In the rows, 128 means zero.
These are runs of 8 systems, one row a step. Runs of the same system follow the same rule from any start.
K_449, seq 1 (8 x 18):
[[142 173 112 133 149 107 105 119  87 109 141 132 140 105 140 143 121 108]
 [131 126 121 161 122  94 120 143 175 155 146 144 134 109 118 136 100 117]
 [121  72 131 131 113 125 158 146 147 129 121 105 107 168 133 135 125 129]
 [140 133 139 120 112 177 130 103  84 102 118 101 139 146 125 148 154 130]
 [142 164 143 129 141 133  89  93 115 153 122 142 141  99  99  99 116 129]
 [ 96 122 103 127 137  71 146 135 152 134 110 153 103 115 114 104 108 147]
 [108 114 109 116 105 149 165 154 155  94 139 139 135 139 163 156 151 147]
 [161 127 164 108 141 177  99 132 111 140 151 113 151 144 168 121 138 110]]
K_227, seq 2, 8 rows:
[[ 95 117 144  84 167 115 119 161  99 100  99 133  94 102 122  81 190 117]
 [102 161 151 118 146 123 103 180 122 123 147 159 162  78 141 139 184  80]
 [141  89 172 138 159 135 114 193 174 158 153 117 115 124 152 116 155  81]
 [118  77 135 133 136 107 139 177 107  84 110  92  84 128 115 140 184  92]
 [121 144 163 154 114 161 113 143 108 117 121 117 147  92  80 166 195  84]
 [129 120 186 147 166 149 121 138 155 184 108 116  97 117  89  88 153 100]
 [ 74 114 125 111 152  90 146 161 131 107  90 143  84  99  97  96 177 128]
 [ 97 138 151 101 108 158 104 166 140 114 138 166 175  82 128 129 193 118]]
K_620, seq 3 (8 x 18):
[[ 80  91 115 126 121 100 187 161 148 117  98 128  97 150 123 136 146 137]
 [130 152 114 111  81 177 118 106 113  86 141 144 174 113 132 156 152 153]
 [181 123 160 126 158 150  84 103 118 168 137 103 119 141 137  85  96 119]
 [ 92 132 107 137 172  58 170 147 112 124  98 125  80 135 123 123 125 115]
 [106 148 101 141  76 132 132 137 167 107 150 171 175  89 123 172 135 144]
 [167  74 172 107 106 186 100 125 144 158 144 103 144 166 149 102 120 132]
 [120 146 119 117 180 109 155 117  53  99  95  95  80 152 135 123 145 115]
 [130 187  89 170 125  92 106 113 148 119 145 165 143  64  98 152 109 127]]
K_449, seq 4:
[[102 146 126  53 171 119 126 109  59 115  96 138 111 140 156  64 137 153]
 [114 212  78 130 154  98 127 133 122  90 157 178 150  76 162 157 126 130]
 [153  96 129 148 131 109 112 179 216 164 184 148 139 124 179 125  91 114]
 [145  57 137 128 124 105 153 156  88 119 128  66 110 204 165 157 113  92]
 [161 173 140 174 101 175 125  75  72 117 124  88 154 134  90 196 136 106]
 [144 130 150 152 119 127  89  75 166 191 107 141 119 101  51  73  90 152]
 [ 61  89  91  88 109  77 180 126 130 107  72 146  91 143 106  89 130 184]
 [ 96 172 116  86 113 205 164 135 133  82 142 162 167 125 183 156 182 164]]
K_620, seq 5, 8 rows:
[[ 81  86 186 106 109 152 138 158 127 149  87 123 134 132  85 108 194 109]
 [105 170 154  95 148 176 111 131  92 101 111 145 133  85 113 109 206 124]
 [143 136 151 110 161 111  51 146 131 141 141 150 127  66 116  67 144 104]
 [ 85  94 153 108 142  64 117 202 126 153 123 144 139 116 137 113 153  78]
 [106 130 149 128 116 158 131 189 131  96 148 136 162 103 146 175 202  86]
 [182  96 168 137 120 170  62 137 113 107 142  91 123 101 103 121 171  93]
 [111 116 164 136 145  83 106 133  68 147  86 103 112 119  68 111 151  79]
 [ 70 175 150 147 135 125 144 151 151 153 111 168 146  76  80 140 179 105]]
K_303, seq 6 (8 x 18):
[[162 152 107 168 148 119 135  99 146 146 143 117 110 137 133 143  75 132]
 [144  80 103 120  98 118 134 110 145 123 129 116 115 162 136 114  82 165]
 [118 142 124  93 108 156 146  96  84 118 118 126 161 167 152 138 117 154]
 [165 173 126 141 174 144 123 106 103 133 149 111 123 141 167 137 103 115]
 [157 102  89 141 129  72 115 126 132 117 145 115 107 137 145 128  73 130]
 [108 117 111 121  72 121 154 113 127 138 125 139 168 164 136 157  94 154]
 [151 145 151 135 143 190 153 103 114 143 130  99 128 172 153 147 127 128]
 [175 122 106 135 153 106 105 102  83  97 126  89  87 135 132 118 106 123]]
K_63, seq 7 (8 x 18):
[[136 161  75 182 153  67 158 113 108 101 125 111  91 129 120 173  91 119]
 [125 114 110 137  49 114 108 111 173 151 146 166 188 116 109 142  77 158]
 [121  78 184  97 112 175 147 115 103 169  96  91 131 194 122 105 137 132]
 [140 184  98 136 166 155 155  78  73  64 106 106  78 119 118 140 151 147]
 [148 165 106 126 131 103  67 100 162 147 154 179 146  65 117  84  82 156]
 [ 97  77 153  92 149  94 157 163 150 194 117 132 126 187 176  86  93 128]
 [136 148  93 134 130 169 193 128 104  64 143 103 122 170 187 197 145 137]
 [208 143 128 156  96 153  37  88 119 118 173 118 167  88 109 139  99 116]]
K_720, seq 8, 8 rows:
[[186 139 128 125 120 173  77  97 117 109 160 115 145 117 143 124 115 136]
 [133 123 142 137 153  66 108 134  70 148 116 105 126 140 118 127 110  78]
 [ 81 142 106 160 119 101 193 142 167 135 116 147 123 132 113 166 124 133]
 [158  90 124 117  86 181 114 107 180 122 145 129 133 137 134 108 115 175]
 [140 122 140  81 146 124 100 106  43 116 111 104 130 153 144  99 126 122]
 [102 207 116 162 174  94 158 124 114 143 120 148 129 107 122 159 123 105]
 [153  91 115 164 114 115 117 149 221 143 161 140 112 110 124 123 100 135]
 [123  56 128  68  89 127 124 146  96  96 122 112 140 171 161 113 133 144]]
K_303, seq 9:
[[151 148 125 132 147 112 105  99  82 126 123 111 126 130 124 120 105 119]
 [128 143 101 144 134  90 138 111 144 143 130 143 121 129 127 125  79 143]
 [128 108 116 120 105 150 151 124 165 128 137 134 131 154 152 128 111 162]
 [141 118 138 100 123 161 123 122  90 110 130 108 140 158 161 130 138 129]
 [146 159 121 139 152 102 113 118  80 122 134 115 133 128 140 143 112 101]
 [137 129 105 164 124  89 133 123 154 145 139 130 123 128 121 143  81 125]
 [125  90 125 126  90 147 154 118 154 136 119 121 129 164 125 132 112 158]
 [135 135 139 103 128 172 133 102  84 112 115 106 132 153 137 127 144 139]]
K_720, seq 10 (8 x 18):
[[130 142 110  96 107 154 116  94 108  95 124 141 142 116 128 114 132 169]
 [140 158 151 124 161 119 100 118 106 166 131 135 145 120 136 103 109 106]
 [116 127 119 150 166  87 156 162 154 130 128 128  91 125 141 131 129 109]
 [126 104 102 120  82 134 128 147 157  92 150 144 151 118 145 151 134 148]
 [148 115 164 109 109 168 107 116  95 145 133 109 167 158 144 131 128 116]
 [134 156 135 159 169 120 152 110  92 128 105  96  91 137 109 142 135 105]
 [122 129  93 158 105  89 125 118 163 117 126 149 118  90  86 133 109 145]
 [113  82 146  87  96 127 117 137 150 160 125 145 155 148 136  90 111 150]]
K_324, seq 11, 8 rows:
[[128 123 108 133 120  59 127 116 105 159 128 126 150 160 139 136  57 119]
 [120 137 109 168 127 128 188 136 178 146 142 130 124 156 150 174 100 133]
 [175 116  97 131 105 171 130  85 142  91 141 110 112 146 143 133 103 176]
 [127 145 109  95 118  99 124  83  71 137 118 133 156 159 146 116  74 152]
 [114 177 115 152 165 104 166 132 160 170 144 154 135 136 163 146  86 123]
 [170  97  93 141 125 138 126 131 192 100 163 124  95 129 161 123 100 161]
 [140  91 109  90  79 115 117 112  82 107 133 116 166 173 160 137  92 144]
 [127 186 136 153 153 129 158 113 102 168 137 123 160 162 158 173  94 101]]
K_782, seq 12, 8 rows:
[[145  83 124 119  88 127  88 134 216 154 160 163 147 105 130  87  91 165]
 [121  79 147  62 123 152 144 164 105 123 140 116 152 193 210 118 135 128]
 [155 191  96 160 171 133 150 128  83  74 155 107 119 129 173 196 136  98]
 [181 105 117 193 108  71  70 108 133 136 138 102 111  95  61 138  83  98]
 [ 71  54 151 111  72  96 167 138 131 172  76 121 140 179  84 118 121 141]
 [ 99 186 127 117 129 227 204  90 138 115 114 137 132 154 147 154 160 179]
 [200 169 111 119 174 152  58  68 109 106 150 127  96  85 131  71 100 155]
 [ 94 104 110  92 133   4  98 163 103 156 122 163 148 122 144  89  79 112]]
K_324, seq 13 (8 x 18):
[[128 111 108 113  91 132 134 103 143 131 127 138 141 147 131 119  94 170]
 [119 148 128 106 142 142 156 115 117 146 129 134 142 164 168 124 109 144]
 [149 162 101 134 162 124 130 125 135 114 152 136 117 120 169 130 108 132]
 [153 105 104 129 109  92  97 130 138 123 153 131 141 125 143 125  85 132]
 [124 104 133 133 108 116 151 138 127 150 133 115 148 174 150 155 101 117]
 [146 149 114 153 136 157 159 109 124 110 134 105 117 149 142 166 123 132]
 [153 142  98 134 117 119 108  81 115 113 125 127 124 119 111 120  89 155]
 [103 125 118 118 121  94 146 118 140 165 117 149 141 146 130 114  85 147]]
K_63, seq 14 (8 x 18):
[[151 149 159 128 139 159 119  76 119 191 120 120 143 157 123 102  83 138]
 [138 128  96 135 155 108 164  86 120 124 105 105  72 166 129 108  84 163]
 [129 152  84  98  98 126 123  88 122 108 142 161 163 130 157 126  82 180]
 [156 131 163 110 142 162 114 102 121 185 139 117 152 172 163 102  87 130]
 [154 138 100 148 163 107 160  96  93 115 118  89  81 169 145 140  88 132]
 [140 155  81 133  88 106 112  85 124 118 145 154 166 117 128 146  68 163]
 [134 107 166 113 111 148 126 100 130 198 119 122 157 177 129 101  85 138]
 [137 138 108 131 153 143 178  87  90 103 100  89  82 175 136 135 115 153]]
K_782, seq 15, 8 rows:
[[ 82 111 130 124  58  87 119 119  75 119  85 134 170 116  51 152 144 121]
 [ 99 175 185 144 143 192 170 101 151 207 100 139 147 146  98 125 142 130]
 [137 134 113 106 184 162 132 113 164  97 117 135  47  98 129  54 154 180]
 [111 133  97  64  99  84  65 145  99  88 148 181 182  77 155 100 130 143]
 [122 149 176 140 156 121 124 184 143 202 169 140 186 147 185 157 115  59]
 [155  82 121 177 165 135 163 174 183  90 142  84  41 134 139 148 160 105]
 [137  81 105 117  39 125  86 117  76  45 117 107 150 104  75 159 164 133]
 [107 174 197 134 131 144 128  96  59 208  92 116 185 157  90 143 127  85]]
K_227, seq 16:
[[115 124 154 139 134 167 159 159 122 113 123 107 122 136 131 164 186  98]
 [156 132 151 155 153 157 103 125 134 117 123 106  90  94  92 117 165 109]
 [102 116 152 131 133  84 105 140 111 151  98 130 118 102  77 102 144 102]
 [ 69 137 150 118 129 134 164 164 156 149 113 159 140 119 124 131 171 122]
 [135 112 143 104 147 177 121 154 161 105 140 133 106 108 150  98 177 139]
 [141 117 141 106 149 104  79 150  77 105 131 115 125 107 135 108 154  90]
 [107 147 151 158 147 100 135 171 123 154 137 130 149 121 130 166 143  69]
 [131  89 143 160 129 146 151 162 193 133 132 114  90 126 116 136 153 121]]

Which system made each run below?
seq 17:
[[131  59 152  97 129 139 148 129 124 150 106  94  99 191 146  86 115 144]
 [111 178  91 105 132 133 151  97  53  64 110 128 129 127 136 154 149 147]]
  K_303
seq 18:
[[172 134 127 147 142 156 123 115 131 126 149 104 119 145 154 142 111 122]
 [144 123  96 135 122  86 117 104  96 108 122 113 117 135 119 131  92 134]]
  K_324
seq 19 (2 x 18):
[[134 117 147  98 111 176 102 144 170 133 154 155 159 108 152 103 147 147]
 [144 121 160 107 165 145 108 149  84 118 128 100 116 135 154 115 167  89]]
  K_720
seq 20 (2 x 18):
[[150 142 120  96 125 146  90  77 104 121 126 139 135 117 126  84 105 166]
 [107 150 121 104 162  79 131 136 114 162 129 152 143 137 164 103  90 124]]
  K_782
seq 21 (2 x 18):
[[165 134 138 163  80 131  74 114 119 134 156 125 181 102  99 169 111  98]
 [109  93 166 150 117 100 136 120 113 180  82 103 116 150  60 116 120 107]]
  K_63
seq 22 (2 x 18):
[[136 122 155  94 147 133  95 128  86 135 122 120 132 133 138  90 138 113]
 [111 173 108 146 155  84 132 128 102 117 121 140 123 100 115 144 128 110]]
  K_449
seq 23, 2 rows:
[[155 102 141 149 105 114 117 101  87 148 119  85 139 170 109 150  91 106]
 [122 150 125 160 107 136 148  75 116 147  98 118 128 138  72 144 105 146]]
  K_449
seq 24:
[[126  52 139 111 125 104 127 176 140 122 129 104 102 151 145 110 140 111]
 [113 137 132 130 117 147 144 142  79  82 120 107 138 129 123 176 184 102]]
  K_227
seq 25, 2 rows:
[[143 136 121 124 111 159 130 122  98  88 137 113 143 134 143 164 148 124]
 [154 144 139 153 143 115 102 104  92 138 122 105 123 124 103 131 112 102]]
  K_782
seq 26:
[[148 146 110 134 126 127 104  94 107  99 120 124 115  99 100 120 126 141]
 [127 134 131 117 128 112 109 115 146 163 132 154 144 120 126  95  94 144]]
  K_303
seq 27, 2 rows:
[[141  90 131  87 122 132 109  79  83 119  88 100  96 154 101  66 114 168]
 [ 78 191  98 101 107 107 139 101  79 103 106 174 174 101 112 142 137 153]]
  K_449
seq 28, 2 rows:
[[181 139 111 134 121 141  75  70 105 103 132 115 116 101  97 103 104 153]
 [ 82 117 118 110  87  66 117 129 128 155 111 168 167 113  97 112  99 141]]
  K_449
seq 29, 2 rows:
[[ 53 189 117 117 134  74 144 133 105 139  96 181 156  87  93 127 148 126]
 [126 123 162 140 143 175 121 161 232 173 152 161 120  91 129  93 153 134]]
  K_324
seq 30:
[[ 92 158 112 108 141 141 161 128 126 102 114 153 119 116 137 124 159 153]
 [152 134 136 119 144 159 103 138 166 130 158 142 129 105 155 106 134 135]]
  K_63
seq 31:
[[176 146  97 154 172 129 134 156 144  95 188 115 114 137 214 170 109 104]
 [197  80 135 162  92 106  68 134 118 137 171  90 156 143 136 162  81  81]]
  K_449
seq 32, 2 rows:
[[107 159 104 134 112 126 137 109 160 130 125 167 142  97 107 129 117 162]
 [114  98 127  95 130 136 143 147 170 142 135 146 125 147 166  94 121 154]]
  K_449
seq 33 (2 x 18):
[[ 91 147 138 145 104  87 109 151 133 154 126 162 174  85  87 147 140  96]
 [115  97 183 122 121 184 135 167 179 162 133 132 140 131 131 117 175 115]]
  K_620
seq 34, 2 rows:
[[109 165 112 142 116 190 168 116 217 125 140 171 127 102 129 134 142 184]
 [163  94 132  59 132 170  87 100 120 114 133 127 116 142 165  51 113 181]]
  K_324
seq 35, 2 rows:
[[108 121 135 150 159  95 160 181  88 105 117  95 102 140 135 171 174  66]
 [142 142 125 177  88 148 100 124 143  97 141 127 144  71  70 177 165 109]]
  K_620
seq 36 (2 x 18):
[[149  78 110  85  74 153 101 152 102  58 158 115 161 140 177 149 148 135]
 [129 158 166 128 132 107 105 133  48 166 132 115 193 148 141 166 119  61]]
  K_303
seq 37, 2 rows:
[[114 162  80 155  99  86 134 105  96  83 120 136 141  99  92 179 119 132]
 [116 117 151 139  98 166 137 135 214 179 143 159 156 122 119 123 120 148]]
  K_449
seq 38 (2 x 18):
[[116 108 116 106  86 130 120 121 107  89 115 131 143 121 109 133 148 146]
 [118 157 161 114 144 161 115 119 112 148 116 139 144 114 117 111 155 121]]
  K_63
seq 39 (2 x 18):
[[161 123 128 121 103 169  89 110 140 108 149 130 145 110 128 121 131 144]
 [137 108 149 116 149 102 115 121  93 157 113 106 117 156 129  97 107 110]]
  K_620
seq 40 (2 x 18):
[[100 122 119 130 114  96 107 111 134 115  84 148 100  74  41  88 150 150]
 [ 60 109 163  86 103 145 145 155 160 163 100 169 152 120 107  91 170 146]]
  K_324
seq 41, 2 rows:
[[128 148  66 129 116  92 149 134 120  81 157 142 145 133 179 176  98 141]
 [184 103 126 150  78 156  99 111 146 134 170 110 166 148 148 164  85 130]]
  K_227
seq 42, 2 rows:
[[136 196 134 143 205 155 174 125 106 139 141 113 110 158 190 153 127 104]
 [187 125  76 192 127  88  98 130 157  83 170 114 103  92 125 166  96 114]]
  K_720
seq 43, 2 rows:
[[120  78 155  95 100 205 150 144 186 134 130 129 127 152 147 104 160 165]
 [146 133 116  73 148 145 106 101  43  68 114 107 112 137 154 102 150 143]]
  K_620
seq 44 (2 x 18):
[[128 124  90 145  83  84 107 104 101  92 117 129 139 103  81 151 112 138]
 [113 125 165 133 102 138 135 107 133 198 115 133 168 157 105 126  99 127]]
  K_782
